50 stands for zero in the data rows.
Here are some numbered points:
tensor([56., 46., 54., 56., 37., 56., 54., 39., 57., 42., 47., 41., 38.,
        55., 37., 51., 74., 51., 49., 48., 35.]) 0
tensor([68., 67., 57., 36., 42., 32., 26., 73., 41., 15., 82., 63., 35.,
        62., 67., 58., 53., 32., 55., 41., 80.]) 1
tensor([44., 99., 54., 39., 50., 24., 35., 80., 21., 40., 45., 81., 35.,
        62., 61., 49., 44., 33., 64., 27., 80.]) 2
tensor([70., 23., 55., 60., 65., 44., 49., 45., 57., 53., 43., 63., 50.,
        43., 61., 47., 47., 53., 41., 40., 34.]) 3
tensor([70., 55., 51., 50., 65., 57., 54., 68., 60., 47., 51., 33., 46.,
        66., 59., 56., 57., 48., 60., 42., 43.]) 4
tensor([37., 28., 42., 64., 29., 59., 66., 38., 60., 72., 43., 60., 37.,
        61., 30., 58., 55., 63., 30., 85., 33.]) 5
tensor([22., 52., 53., 48., 54., 34., 52., 45., 23., 48., 39., 53., 69.,
        53., 56., 56., 29., 60., 39., 72., 55.]) 6
tensor([48., 37., 62., 55., 40., 61., 43., 45., 59., 61., 40., 32., 30.,
        43., 50., 55., 67., 66., 44., 60., 33.]) 7
tensor([48., 46., 37., 67., 32., 46., 56., 39., 61., 56., 47., 52., 50.,
        54., 45., 46., 53., 57., 30., 62., 52.]) 8
tensor([38., 39., 44., 48., 36., 64., 56., 37., 53., 58., 17., 42., 70.,
        18., 32., 42., 51., 52., 43., 39., 61.]) 9
tensor([45., 84., 55., 60., 55., 43., 24., 68., 22., 19., 83., 84., 35.,
        58., 80., 51., 62., 33., 50., 48., 75.]) 10
tensor([49., 42., 46., 52., 48., 47., 57., 30., 64., 68., 22., 36., 44.,
        46., 35., 46., 56., 75., 43., 72., 40.]) 11
tensor([54., 40., 52., 48., 36., 48., 41., 55., 55., 34., 55., 73., 55.,
        45., 65., 44., 70., 29., 59., 56., 55.]) 12
tensor([44., 41., 41., 47., 45., 60., 76., 41., 66., 59., 57., 37., 49.,
        36., 42., 51., 46., 27., 51., 45., 52.]) 13
tensor([31., 56., 48., 58., 41., 51., 57., 51., 44., 65., 26., 46., 55.,
        53., 28., 54., 52., 52., 60., 57., 68.]) 14
tensor([68., 27., 52., 52., 55., 59., 71., 46., 55., 71., 41., 40., 46.,
        59., 44., 48., 53., 74., 45., 45., 43.]) 15
tensor([45., 80., 47., 49., 66., 40., 42., 71., 31., 37., 57., 68., 59.,
        47., 60., 62., 28., 52., 70., 39., 62.]) 16
tensor([30., 50., 53., 54., 51., 63., 62., 45., 46., 70., 39., 41., 54.,
        56., 48., 42., 48., 55., 50., 60., 52.]) 17
tensor([50., 34., 41., 61., 49., 57., 63., 44., 75., 65., 31., 25., 54.,
        51., 44., 58., 61., 57., 40., 49., 39.]) 18
tensor([74., 33., 50., 35., 72., 69., 46., 51., 52., 44., 69., 18., 53.,
        63., 33., 39., 55., 55., 54., 29., 30.]) 19
Which three points above are nearest to each new point, looking only along the 5 directions in which the numbered points spread most? Their numbers follow each, nearest first.
tensor([40., 73., 40., 36., 55., 71., 50., 61., 49., 37., 40., 49., 66.,
        43., 38., 34., 69., 27., 62., 11., 57.]) 13 4 14
tensor([30., 45., 53., 36., 29., 62., 44., 44., 60., 63., 54., 58., 38.,
        57., 39., 26., 51., 50., 47., 79., 60.]) 8 17 0
tensor([38., 62., 44., 38., 53., 28., 53., 68., 30., 28., 56., 75., 50.,
        55., 50., 60., 26., 51., 56., 47., 60.]) 16 6 2
tensor([50., 64., 50., 40., 73., 30., 38., 69., 21., 36., 81., 54., 55.,
        59., 56., 44., 24., 43., 52., 48., 51.]) 16 1 2
tensor([43., 53., 47., 57., 40., 65., 69., 21., 50., 46., 37., 33., 48.,
        31., 55., 56., 66., 50., 32., 65., 43.]) 8 7 18
tensor([50., 44., 57., 35., 41., 55., 54., 58., 46., 50., 66., 61., 47.,
        49., 55., 46., 31., 54., 62., 72., 46.]) 8 3 17
tensor([41., 69., 40., 66., 58., 53., 55., 46., 40., 41., 52., 39., 63.,
        33., 48., 72., 39., 36., 46., 30., 63.]) 13 14 17
tensor([40., 54., 65., 51., 48., 54., 44., 55., 41., 50., 30., 40., 68.,
        39., 50., 69., 40., 52., 56., 57., 57.]) 17 14 6
tensor([59., 65., 53., 57., 55., 35., 55., 54., 30., 30., 66., 66., 64.,
        65., 39., 51., 39., 50., 66., 39., 70.]) 16 2 4
tensor([55., 23., 49., 54., 63., 51., 46., 40., 52., 52., 37., 20., 77.,
        53., 44., 34., 49., 68., 34., 50., 35.]) 15 18 3
